128 stands for zero in the data rows.
Here are some points:
[124 144 154  83 112 153 171 162 112 126 149 118  87 135 181  94 159 129
  33  64 186 106 169 139]
[125 154 189 146 142 126 190 103  78 150 115 139  94 128 139 217 174  84
  45  92  92 169  72 101]
[122 170 100 200 121 141 156  97 124  86  56 184 145  39  73 174  77 147
 158  80  99 103 118 212]
[ 95 212  75 169  92 137 100 128 110  96  68 200  97  88 138 133  67 133
 145 110 120 110 140 151]
[141  83 144 116 130 145 109 157 152 110 150  94 156 117  99  95 135 141
 164 137 165 111 171 145]
[133 154 102 136 112 139 132 129 134 124 124 144 129 115 131 129 111 128
 120 125 133 115 132 144]
[122  81 121 144 135  82 119  90 163 146 134 115 167 145  86 108 113 173
 217 177 108 129 109 137]
[116 113 159 121 108 145 194 142 123  78 109 126 109  69 125  59 127 198
 111  21 187  69 206 212]
[114 159 132 162 120 106 159  93 112 135 104 162 117 112 107 173 121 120
 130 122 102 137  92 135]
[134 173 114 146 123 132 126 116 115 135 125 155 120 121 130 182 122  95
  98 138 108 140 102 130]
[132 138  87 179 118 100 113  79 158 135 130 149 175 114  75 156  95 135
 202 178  99 130  91 169]
[123  86 134 127 131  91 136 103 151 142 143 106 149 147 106 104 127 170
 187 151 121 127 122 132]
[116 182  66 172 112 119  92  95 141 124  98 180 145 116 116 149  79 117
 171 149 106 124 105 153]
[132 144 170 122 132 127 203 119 104 116 104 143  76 100 114 176 165 114
  80  94 139 146 114 123]
[140 131 180 107 141 109 229 108 105 146 140 134  83 130 130 191 188 105
  60 107 128 156  86 113]
[146  44 170  70 151 101 176 126 154 150 171  77 128 169 118  95 181 155
 140 145 145 141 124  94]
[136 145 122 127 132 143 121 136 116 137 133 123 128 136 149 152 133 100
  80 124 114 137 111 116]
[135  82 135 147 153 171  51 160 124 117 125  79 191 131 125  93 109 132
 165 128 109 111 155 138]
[113 169 116 109 106 141  92 141 115 121 117 146  92 142 163 118 123  96
 110 137 153 135 148  91]
[125 102 110  89 106 126 136 150 169 111 157 116 128 131 141  34 113 190
 139 109 186  82 192 164]
[140  77 142  84 154 127  62 151 132 159 158  76 151 193 147 106 151  94
 153 186 122 160 124  57]
[120 160  49 158 115 102  81  94 157 136 112 170 146 133 105 150  76 125
 209 208  97 141  92 116]
[119 146  86 145 103 155  82 148 142  91 107 146 143  95 126  82  80 146
 159 114 147  92 174 173]
[141  91 132 143 168 117  99 117 129 160 130 105 168 163 114 167 128 109
 161 180  66 163  73  80]
[123 141 101 131 120 142 112 153 138  97 107 144 122 105 128 108  97 152
 152 131 143  98 148 147]
[151  45 145  35 170  97 122 164 161 171 181  52 135 217 156  93 176 135
 139 197 144 152 123  38]
[149 117 186 148 169 140 167 115  93 148 131 115 127 130 126 213 178  75
  66 116  72 165  68 108]
[127 110 121  94 124  95 124 128 151 149 163 115 122 166 145  92 145 137
 139 161 151 130 140  99]
36 more points follow, each with its number after it:
[111 114 102  93 101 116  89 146 152 124 147 119 122 155 153  31 110 169
 171 139 175 103 186 114] 0
[108 161  84 156 117 125  76 126 125 120  90 151 135 126 137 117  80 135
 167 144 105 121 124 122] 1
[127 136 105 118 131 110 116 113 140 152 139 135 125 160 134 142 127 112
 138 169 117 150 100  92] 2
[122 151  55 128 113 139  72 141 150 112 113 149 144 123 131 103  69 143
 185 163 139 105 146 140] 3
[102 224  99 159  99 144 120 134  83 108  71 190  78 100 160 157  89 106
  89  90 119 125 127 126] 4
[142 138 104 125 138 119 133 116 139 137 125 129 140 129 118 160 128 110
 136 152 114 146  99 119] 5
[141  87 166 134 155 142 106 134 114 149 144  90 156 151 125 151 151 103
 129 149  96 153 104 104] 6
[101 228  30 134  59 126 104 136 147 100  99 197  95  97 156  90  51 158
 134 120 175  82 166 172] 7
[171  60 179  88 178 127 137 138 124 166 173  52 156 181 140 156 193  91
  91 160  93 172  89  67] 8
[160 101 155 111 173 125 128 133 119 166 152  88 142 172 142 199 169  76
  95 170  72 174  63  69] 9
[144 101 152 134 142 153 121 151 129 110 133 114 148 107  94 140 141 113
 145 132 140 129 142 137] 10
[132 123 127 140 128 125 145 107 138 120 122 135 133 110 105 130 120 147
 145 126 123 124 126 153] 11
[140 111  91 128 133  95  90 105 160 153 143 127 151 161 114 137 112 124
 190 207 104 147  96  90] 12
[124 117 169 110 127 137 185 136 112 119 140 119  98 116 146 103 161 140
  74  64 161 115 154 151] 13
[132 136 118 191 153 186  64 141  96 113  85 130 174  94 117 186  91  85
 142 127  68 131 105 144] 14
[116 151 158  60 113 164 156 183  98 123 138 118  62 143 205  88 163 113
   8  61 199 116 183 107] 15
[113 121 172  79 118 136 164 149 108 131 138 110  83 144 172  82 157 142
  61  77 181 115 177 109] 16
[136  80 203  82 146 122 181 135 115 163 188  75 119 170 149 123 202 107
  48  98 151 144 126 113] 17
[139  61 197 113 167 189  91 184  91 126 144  49 161 151 160 110 159  98
  80  85 116 128 147 111] 18
[117 144  84 122 104 125  64 136 144 116 123 141 126 138 136  94  95 125
 188 173 146 124 148 103] 19
[130 156 102 125 112 103  90 112 147 133 140 165 111 129 104 155 126  92
 174 189 138 155 115  87] 20
[111 170 131 125 116 148 117 149  98 134 118 139 103 134 168 130 123 112
  63  91 139 129 139 118] 21
[114 206  97 150 112 143 130 126 103 115  86 179 100  95 145 174 101 105
  97 103 117 125 116 131] 22
[124 122  84 161 129 101  92 101 162 124 124 149 170 120  87 125  92 151
 220 176  92 121 110 145] 23
[155  88 148 102 165 110  87 128 130 179 170  71 176 195 163 140 166  86
 111 172  83 169  80  59] 24
[144 150 160 147 154 125 145 109  92 154 122 129 120 136 128 218 157  72
  76 131  75 171  62  92] 25
[125 137 157 129 116 160 145 150 104 100 126 137 110  86 114 136 145 109
 102  95 165 118 159 152] 26
[113 155 159  95  97 142 163 146 103 120 143 129  76 129 175  89 155 127
  45  64 183 110 175 135] 27
[133 111 110  97 134 138  85 159 143 132 145 100 142 157 151  96 123 127
 136 151 140 123 144 106] 28
[122 104 105  82  98  98 117 134 166 130 159 117 119 156 145  41 122 175
 160 151 184 108 179 118] 29
[133 112  76 155 119 124  55 130 163 127 148 125 177 134 110  91  82 148
 204 188 116 117 141 146] 30
[101 176  82 106  77 107 138 123 150 115 127 176  78 123 151  68 109 156
 131 121 196 104 175 143] 31
[105 163 148 110 110 145 161 140  98 120 112 152  77 122 166 118 139 124
  64  72 166 118 149 127] 32
[121 118  71  74 111  94 120 144 180 117 134 133 109 155 132  59 108 180
 192 182 179 105 162 106] 33
[115 138 156  96 114 153 133 173 108 127 164 115  92 144 184  85 157 112
  44  76 179 112 178 133] 34
[120 112 102 110 101 133  93 155 164 114 170 113 136 140 141  35 102 171
 156 127 181  86 189 160] 35
Which two of these numbered points are nearest to each point below, ignoring the 3 directions in which the first points spread most? Their numbers follow each, nearest first.
[138 108 194 110 139 127 185 126 106 159 171  98 113 147 143 159 195 101
  46  99 131 152 112 124] > 17 13
[127 110 110 150 152 118  67 123 131 147 113 112 167 156 124 141 109 127
 176 180  69 151  94  88] > 25 1
[138 160 178 141 133 139 179 109  85 152 138 136 102 122 140 204 172  71
  30  98 111 161  87 124] > 30 25
[103 199  83 122  81 115 142 118 135 107 109 186  75 110 146  99 101 144
 119 113 178 109 161 141] > 31 29
[102 212  39 163  76 122  61 117 144  94  74 203 105  91 118 118  54 122
 196 162 146 110 148 142] > 19 20
[123 159 151 129 131 127 164 115 108 134 118 152  96 123 145 160 150 103
  71  99 128 141 112 126] > 2 12
[ 99 176  95 125  80 118 158 117 143  97 110 184  89  89 130  73 100 173
 130  84 188  88 180 181] > 29 2
[132 160 155 143 126 131 172 109 102 142 137 142 111 122 127 187 158  88
  62 104 118 150  95 143] > 17 30
[129 148 185 107 120 139 195 125  94 148 158 121  82 133 155 154 185  92
  16  70 154 144 122 131] > 35 30
[100 114 125  88 111 108 112 143 145 135 151 128 100 163 150  52 132 159
 136 144 189 116 182  92] > 0 29
[124 117 110  90 110  98 120 127 155 138 162 118 116 163 139  71 133 155
 150 156 165 120 158 106] > 29 2
[130 177 153 157 123 132 175 105  91 143 127 152 106 111 135 203 153  76
  54 101 113 152  85 143] > 30 35
[119 119 151 110 146 138 110 149 103 146 124 110 116 161 170 126 145 112
  94 127 115 144 123  76] > 1 21
[105 108 126  86 105 125 113 164 135 113 133 109 102 146 168  19 123 184
 128  92 183  95 200 127] > 16 0
[140 139 179 146 154 140 176 117  84 142 123 129 109 119 133 214 170  75
  54  98  87 161  74 116] > 25 6
[107 204 116 160 129 148 113 131  74 127  72 175  95 118 157 194 110  77
  79 109  85 145  95 103] > 4 21
[114 171 104 124 117  90 147 103 136 151 129 146 122 146 149 151 130 119
 110 136 118 148  87 119] > 2 29
[141  77 186 123 167 180  86 176  88 129 135  60 166 143 151 123 157  99
  83  99 103 139 143 111] > 18 14
[135 146  62 155 128  97  79 100 156 147 121 153 156 147 103 165  92 116
 200 217  78 153  78  98] > 12 2
